In the rows, zero is written as 128.
Each row of A is roughly a mix of the hidden directions of one of 4 groups; one row fits no group.
A:
[[131 161  86 168  98 100 108 126 104 118 125]
 [145 134 140 152 170 129 112 151 163 104 172]
 [141 155  89 185 127 121 119 128  98 119 106]
 [113 112 133 109 125 124  89 193 150 122 113]
 [143  95 153  99 121 102 149 145 143 181 126]
 [128 122 142 183 151 172 147 109 109 109 114]
 [127 160  79 180 115 124 128 125 104 111 116]
 [126 151  71 178 115 124 122 127 108 109 125]
 [109  95 152 106 105 100 176 124 113 133  97]
 [136  93 160  83 155 152 127 119 140 149 160]
 [116 176 161 126 153 130 106 110 157 144  92]
 [ 96 152  99 123 143 101 140 177  94 118 136]
 [108  96 118 123 134 100 146 181  96 117 102]
 [ 95  89 158 124 112 100 177 128 127 131 109]
 [158 162 117 139 136 145 105  70 143 104 130]
 [115 129  88 179 148 129  98 123  99 101 129]
 [115 136  95 175 160 124 115 111  93  96 135]
 [ 86  83 133 131 111 107 137 160 159 148 113]
 [ 91 103 150 122 110  89 157 140 108 123  88]
 [119 107 153 128 151 110 119 188 159 106 139]
 [181 157 123 108 142 157 117  95 104 110 120]
 [ 99 126 107  77 115 110 149 157 167 133 136]
 [156 154 116  99 140 144 102  76 155 112 137]
 [156 164 106 143 147 153  73 129 138 119 147]
 [ 84 138 116 117 119 122 177 164 158 127 110]
 [105 149  89 171 142 153 111 128  92 103 133]
 [129  94 164  79 153 151 135 124 149 145 150]
 [107  89 161 111  98 100 158 126 126 130  91]
 [128 120 150 140 159 114 106 180 162  99 146]
 [136 109 154 123 146 123 104 181 171 108 142]
 [119  94 168 148 145 174 141 101 118 118 152]
 [131 135 154  83  88 151 139 149 162 153 121]
 [149 145 142 150 175 115 110 154 148  93 158]
 [128 130  84 101 115  81 108 163 146 142 129]
 [153 140 117 116 129  74 101 161 130 152  97]
 [126 129 142 147 131 181 141  82 106 115 158]
 [109 136 144 161 124 174 115 136 163 166 106]
 [173  82 118 117 101 102  97 109 131 112 131]
 [160 161 104 140 150 161  91 122 142 128 165]
 [130 140 167  91 122 152 174 123 136 166 133]
 [102 154 109 167 165 115 113 124 123  82 122]
 [110 157  89 180 102 119 137 130 111 103 115]
 [112  81 107  94 117 110 146 166 119 130 158]
 [121 125 135 151 173 123 134 164 158 111 173]
 [114  76 124 113 109 124 148 180 106 131 115]
 [117  88 126 130 100 135 154 181  93 133 139]
 [134 182 152 130 150 144 102 101 142 123  89]
 [129 109 166 140 146 117 103 164 175 102 138]
 [115 125 144 171 130 164 104 120 171 153 103]
 [ 85 121 119 102 123 118 166 166 167 128 119]
 [152 166  97 147 149 159  93 113 132 129 161]
 [126 152  80 177 110 109 121 135 116 106 104]
 [111 132 135 121 134 173 155 102 110 142 182]
 [150 109  87 143 108 131  92 110  97  90 140]
 [111  71  98 120  93 135 130 155 127 101 130]
 [ 87 130 125 109 110 117 164 157 169 111 102]
 [159 133 151 138 156 127  89 153 165  96 148]
 [153 132 107 115 118 131 124  89  94  74 148]
 [ 92  85 139 150 107 113 139 161 147 147  96]
 [148 127 150  72  82 141 138 137 154 139 127]
 [113 154 135 108 107  82 145 167 145 144  96]
 [112 124 141 138 142 118  82 183 158 107 124]
 [111  79 107 142 108 116 147 172 102 109 117]
 [152 168 143 128 148 135 107  75 158 139 115]
 [166 149 100 111 137 147 161  97  98 143 154]
 [141 125  92 124 120 100 104 122 103  68 139]
 [149 177 142 134 138 154 101  81 147 125 116]
 [125 144 101 157 148 144 126  94  84  89 143]
 [164 164 103 140 148 160  91 114 136 125 159]
 [139 179 133 108 148 139 104  83 153 127 149]
 [115 127  99 180 168 114 113 114  98 106 131]
 [169 156 113 109 139 155 105  88 120  94 123]
 [158 161 129 113 143 142 103  71 156 125 130]
 [124  73 103 108 102 125 147 162 112 122 155]
 [123  96 176  79 139 140 134 127 150 144 149]
 [ 90 107 151 133 122  86 171 135 108 120 100]
 [116  77  97  91 114 118 136 162 120 108 141]
 [101 124 117 118  99 117 163 100  86 148  94]
 [139  84 158  85 144 134 104 122 143 143 162]
 [115  76  94 108 107 116 141 160 117 112 156]
 [141 151 128 128 150 119 105  70 174 133 119]
 [122 158  79 168 104 112 127 131 121 100 101]
 [170 158 107 101 159 127 117  92 110 102 136]
 [163 150 125 143 141 156  75 120 159 119 151]
 [135 162 172 129 139 151 116 118 138 153  77]
 [152 164 162 150 146 137 121  94 140 157  94]
 [ 85 129 140 101 122 124 175 160 161 133 115]
 [121 135 163 134 116 174 131 120 171 168 112]
 [137 137  96 121 128 130 136 107  71  89 155]
 [149 141 140 159 170 129 111 139 159 101 169]
 [160 154 121 124 140 133 113  65 155 131 149]
 [137  78 102 145 111 111 157 154  93 119 146]
 [129 160  88 179 115 114 129 136 112 109  95]
 [115 105 139 108 122 126  92 189 156 124 114]
 [107 164  98 143 150 130 130 124  91  79 140]
 [163 111 153 132 130 136  82  89 103 131 157]
 [175 156 105 123 143 163  92 122 138 129 158]
 [133 118 101 165 153 180 136 101 108 112 146]
 [153 117 167 110 105 146 121 101 182 134 115]
 [142 175 164 167 149 132 129 110 121 153 104]
 [136 148 170  91 110 163 156 109 156 140 126]
 [152 130  85 105 123  89  92 147 149 122 101]
 [103  89 108 137 122  98 152 175 102 118 137]
 [177 154 116  98 153 139 113  86 120 110 118]
 [106 152  86 151 145 133 125 136  79  96 141]
 [ 87 103 145 127 114  92 171 134 107 128  98]
 [ 88 136 105 138 110  97 106 107 151 172 146]
 [156 137 138 153 124 153 102  77  93 114 146]
 [121 144  86 184 104 117 117 122 109  98 121]
 [158 103 150  82  91 134 145 129 135 165 134]
 [139 168 112  82 153 137 103 109 123  92 140]
 [139 103 150 134 100 156 112 130 169 175 111]
 [112 134 155 153 138 181 166 100 112 120 139]
 [108 115 158 148 132 113  84 162 165 105 113]
 [106 121 113 178 140 173 155 113 113 106 140]
 [ 80 126 143 175 129 103 131 155 139 134  96]
 [103 154  86 160 138 142 111 138  93  93 133]
 [103 170 104 147 151 140 128 120 100  79 136]
 [139 137 130 102 108  71 102 155 147 135  97]]

In each list below, two rows fit none of the groups, and each other row fits one group, some only roughly. Which are they? Name them in the order they come.
- j691: [169 176 147 134 147 139 122  84 131 147 137]
- j248: [ 97  76 121 135  85 137 143 157 146 143 128]
- j593: [118 158 161 149 168 148 123  79 133 129 110]
- j357: [ 85  83 116 150 111  96 133 144 162 133 128]
- j249: [150 130 168  75 100 132 148 120 160 123 132]
- j893: [157 155 134 139 148 119 125  70 155 155 142]
- j153: [135 125 180 106 132 120 148 118 177 156 114]
- j218: [118 118 147 130 151 131  76 185 142 126 132]
- j61: [ 87 103 141 131 121 119  99 180 155 127 108]
- j958: [140 133 149 161 152 127  92 148 172 102 154]
- j727: [118 134 133 163 130 177 151  88 113  97 141]
- j95: [114 131 146  90 105 124 146 175 152 168 121]
- j254: [ 88 109 138 176 124  91 142 142 149 155 127]
- j440: [ 82 109 144 150 132  92 140 162 145 151 101]
- j69: [165  89 160 114 116 127 142 102 141 173 127]
 -> j593 j218
- j362: [ 86 119 119  84  94 117 144 122  94 131 102]
- j802: [157 170 133 156 155 130 120  76 136 131 112]
- j701: [147 145  70 137 122  89 101 153 121 142 124]
- j198: [143  86 152 127 116 138 133 128 145 192 121]
- j943: [172 145 108 120 147 136  77 157 141 141 150]
- j416: [ 95 101 148 174 104 116 145 137 157 158 124]
- j124: [119 125  76 162 127 131  98 143  87 106 133]
- j956: [134 185 168 153 143 149 123 125 109 141 105]
- j139: [ 66 121 149 146 119 114 131 162 155 148 121]
- j62: [130 112 157  66 145 136 127 134 158 152 152]
 -> j362 j943
- j687: [152 186 151 154 151 144 123 107  98 136 124]
- j46: [ 97 155  84 150 135 137 125 153  81 115 140]
- j196: [121 155 119 122 108  72 117 171 136 142 103]
- j448: [178 137 128 103 115 137 148  74 106 128 124]
- j171: [115 103 162  96 145 166 108 140 146 157 159]
- j375: [162 151 117  77 144 154 111 108 112 104 151]
- j343: [101 108 118 154 154 181 166 122 128 117 147]
- j360: [132  90 148 133 124 123 133 143 146 196 117]
- j280: [155 165 145  89 158 138 117  88 149 138 119]
- j906: [124 166 101 170 112 105 129 161 126  96 108]
- j116: [139 137 176 114 133 132 138  94 183 121 114]
 -> j171 j906
- j144: [108 147 160 137 132 166 130 147 174 161 109]
- j166: [106 130 143 178 163 116 122 147 154 106 162]
- j75: [113 165  96 123 121 136 120 134 102  68 139]
- j159: [112  83  86  93 100 136 151 153 132 126 132]
- j513: [144 178 147 111 166 127 117  91 151 144 118]
- j681: [128  96  96 184 133 134 100 111  97 135 130]
- j899: [108  81 106 103  96 140 134 165 119 110 154]
- j711: [130 143  84 175 104 128 114 105  97 112 147]
- j122: [156  99 162 119  98  99 141 144 168 154 128]
- j436: [135 152 111 112 114  74 108 170 134 144 105]
- j94: [150  85 138 110 100 103 112 157 144 169 117]
- j542: [160  87 164 115 118 121 128 107 160 165 121]
 -> j159 j122
- j480: [128 119  92 173 152 133 116 108  79 115 141]
- j214: [137 192 159 122 145 157 111 117 123 135 106]
- j890: [ 90 156  91 157 140 142 124 167  96 127 130]
- j41: [159 112 164  96 132 104 135  90 165 112 126]
- j286: [157 134  99  86 146 134 115 121 105  77 129]
- j648: [169 129 144 150 162 163 112  95  97 142 133]
- j111: [ 98 112 165 151 126 107 140 144 160 170 104]
- j434: [185 132 103 113 133 143 135  87 102 118 149]
- j482: [116  54 119 115 128 115 138 152 125 106 142]
- j330: [153 134 124 105 129  71 112 146 162 153 107]
- j918: [146 131  90 120  98 152 114 109  86  92 147]
- j964: [151 125 148 124 134 136  75 169 164 107 131]
- j985: [110 126  81 170 142 128 108 145  84 121 135]
 -> j482 j330
- j676: [110 151  96 149 111 144 128  75  98 151 116]
- j256: [166 103 160  92  94 114 130 120 165 132 120]
- j90: [144 108 133  83  84 128 132 163 138 163 127]
- j689: [181 141 128 123 132 152 146  77 125 131 155]
- j447: [166  87 152  92 113  92 133 116 146 143 130]
- j174: [124 105 153 100 130  88 177 148 109 116 107]
- j571: [110 128 118 136 106 131 171  75  98 152 119]
- j358: [157 126 159 136 165 118 112 156 157  89 151]
- j337: [106 132 127 171 156 168 172 136 104 125 125]
- j367: [142  97 128 140 135 167 142 116 122 117 191]
- j669: [140 117 141 108 126  73 103 164 145 140  95]
- j730: [106 113 146 130 143 146  97 180 158  98 110]
 -> j367 j730
- j929: [149 149 116 123 119 196  97 112 133 123 143]
- j155: [120 131 172 128 142 127 136 118 190 147 101]
- j858: [150 128 125 168 155 124  99  85  96 121 156]
- j528: [148 162 115 147 112  78 106 150 108 145 100]
- j66: [162 153 105 140 146 163 132  94 132 140 173]
- j868: [165 161 117  88 154 139 123 116  91 107 145]
- j307: [155 181 149 139 166 125 122  99 117 140 102]
- j983: [113  97 163 121 128  89 180 139 124 113 114]
- j401: [118 184 169 151 152 132 118 126 129 144  97]
- j56: [128 139 100 101  98 135 145 103  79 152 100]
- j677: [139 106  98  98 111  88 129 164  90 127 144]
- j999: [149 145 145 147 116 122 125  57 114 115 109]
 -> j929 j858
- j42: [ 86  98 141 176 108 110 139 149 151 143 117]
- j865: [160 113 130 154 146 158  97  88  96 128 152]
- j26: [ 85 125 127 111 110 121 147 176 164 153 115]
- j916: [187 158 123 109 137 142 127  86 112 131 145]
- j160: [124  86 165  74 126 138 123 115 138 157 133]
- j678: [100 150 110 180 161 157 122 116  99 120 133]
- j623: [157 143 106 122 114 160 142  69 116 151 140]
- j243: [135 186 163 131 142 152 108 100 146 146 123]
- j823: [143 101 143 113 124  78 107 149 173 133 106]
- j536: [162 164 124  87 148 151 107  98 112 105 123]
- j832: [136 123 126  81  78 147 140 161 123 157 136]
- j118: [108 126 166 106 124 153 146 114 118 153 184]
- j637: [105  73 120 119 121 101 145 172 126 136 106]
 -> j26 j160
- j557: [116 131 125 148 171 120 116 184 141 108 158]
- j267: [143 162 124  99 119 168 101 101 128 102 163]
- j825: [140 133 132 178 137 165 131  96  90 128 154]
- j572: [130 150 122 145 121 114 156  70  85 125 111]
- j24: [119 138  99 171 138 138  92 106 117  80 126]
- j705: [153 103 169 105 142 105 162 102 142 161 131]
- j732: [162 153 109  98 155 151 148  89  98 123 134]
- j521: [156 116 160  77  89 141 150 113 135 143 133]
- j310: [122 170 149 140 138 108 115  85 124 147  83]
- j8: [150 178 164 125 155 151 121 113 103 136 101]
- j863: [106 152 116 166 175 119 132 107 110  88 131]
- j530: [136  69 100 135  97 130 149 122 133 127 166]
 -> j732 j310
- j238: [128  73 110 105  85 147 133 150 132 123 155]
- j60: [120 132 145 117 106 170 148 151 142 187 122]
- j308: [ 79  96 129 144  90 138 131 152 165 139 123]
- j468: [144 114 147  97 133 119  99 186 157 112 124]
- j773: [146 100 166 113 130 103 127 125 176 163 107]
- j127: [ 81 115 158 116 117 121 133 174 140 160 109]
- j226: [125 160 131 125 147 146 110  62 152 144 120]
- j952: [ 94 136 113 146 118 112 165  88  85 136 114]
- j628: [143  93 179  95 139 144 110 105 127 140 155]
- j167: [150 105 151 137 120 186 121  94 131 132 160]
- j561: [104 173 100 116 127 134 138 142 101  77 139]
 -> j226 j167
- j172: [116 121 169  86 109 131 163 113 169 138 121]
- j803: [122 120 152 124 148 104  97 182 155  97 125]
- j577: [156 164 163 135 152 159  88 116 144 126 108]
- j334: [147 118 131 112 136 148  87 181 166 120 139]
- j710: [152 171 149 121 133 149 122  88 139 151 169]
- j882: [153 190 154 129 152 151 120 117 102 128 113]
- j923: [128  68  94 116  95 120 141 119 150 128 151]
- j292: [ 85 102 142 109 102 132 134 187 125 136 124]
- j252: [127 109 109 158 146 166 128  98 100 118 174]
- j289: [ 89  83 119 162  88 127 132 153 145 120 128]
 -> j172 j577
- j103: [130 121 133 150 150 171 132  98  97 135 177]
- j195: [150 109 151 121 151 129 129 172 170 115 167]
- j739: [145  68 108  85 109 134 145 144 115 124 132]
- j325: [115 100 145  73 153 147 152 140 163 137 134]
- j110: [122 120  87 177 128 153  99 126  88 128 135]
- j708: [139 135  72 168 126 106 111 140 118 118  93]
- j428: [143 155  93 136 126 175  84 121 140 148 147]
- j477: [139  87 146 130 105 131 112 140 159 183 111]
- j843: [ 76 117 130 108 128 116 161 145 170 138 100]
- j544: [147 131 176  89 113 141 155 109 165 143 124]
- j45: [132 116 126 172 150 183 140 102 106 120 146]
- j324: [138  96 147 133 115 135 131 137 148 198 114]
- j29: [110 111 144 113 135 103 111 195 139 111 111]
- j193: [128 143 107 119 148  87 131 123 103  68 141]
- j981: [154 152 121 133 122 135 110  93  78  87 139]
 -> j843 j981
- j551: [170 152 115  84 132 154 119 108 113  98 153]
- j809: [ 92 109 141 175 117  97 148 142 151 160 124]
- j386: [156 157 109  83 142 147 116 122 100  94 152]
- j944: [ 90 142 137 105 129  96 168 138 152 116  89]
- j161: [141 132 107 131 113  87 129 129  83  76 124]
- j941: [145 132 145  67  94 104 140 147 149 112 131]
- j49: [ 92 152 105 181 166 135 117 134 112 116 122]
- j758: [106 100 169  85 143 139 156 144 154 147 141]
- j398: [143 173 151 155 138 142 109  86 154 152 139]
- j318: [115 119 129 170 156 182 157 123 107 128 145]
 -> j944 j161
- j206: [168 157 116 129 125 158 116  77 128 116 157]
- j192: [142 180 135 103 174 113 111  96 135 125 130]
- j492: [132 114 138 161 180 137 113 153 137  99 166]
- j942: [134 112 139 130 159 183 137  98 110 136 167]
- j925: [124 125 145 142 143 107  99 170 185 117 119]
- j274: [126  77 113 129  81 140 140 136 147 138 167]
- j246: [153 133 169  84 126 133 163  88 137 131 132]
- j464: [131 172 143 151 157 120 109 115 129 123  72]
- j294: [111 176 104 134 132 166 142 126  87 103 141]
- j879: [146 119 178 124 139 123 134 108 184 150 114]
 -> j492 j925
- j131: [130 114 159 109 146  78 139 144 170 151 112]
- j499: [156 129 107  66 129 155 113 123 111  97 139]
- j951: [146 164 117 117 123 153 100  80 148 120 163]
- j984: [ 85 109 150 163 109 115 131 156 162 158 127]
- j857: [135 138 136 132 115 110 167  71  90 128 108]
- j633: [163 121 138 109 107 138 161  68 116 140 127]
- j724: [114 157  95 114 135 122 144 139  76  92 149]
- j466: [126 152  91 169  96 104 103 121 116  94 121]
- j126: [149 114 178 126 134 146 144  86 163 150 123]
- j247: [123 122 132 162 129 168 129  92  93 128 172]
- j70: [143 157 158 110 140 141 120  85 168 163 131]
- j816: [151 150 138 148 140 135 108  73 161 135  96]
- j605: [179 158  84 116 136 152 104 137 121 111 135]
- j137: [ 97 101 157 126 109 108 168 136 133 106  85]
 -> j605 j137
- j19: [166 158 114  84 138 163 110  99 122 111 137]
- j390: [143 169 152 181 133 146 128 104 115 121  98]
- j767: [140 139  93  80 139  97 123 162 145 158 121]
- j821: [124 100 156 141 140 115 146 145 160 187 114]
- j695: [128  72  97 112 140 140 128 173 123 114 146]
- j931: [143 146 112 109 133  86 134 164 139  90  90]
- j585: [133 133 147 115  89 186 123 111 161 147 116]
- j157: [ 90 160 103 164 168 123 135 131 100 107 125]
- j130: [135 142 125 136 110 130 156  57 102 139 119]
- j762: [125 160 107 128 121 171 137 109  79 101 147]
 -> j695 j931
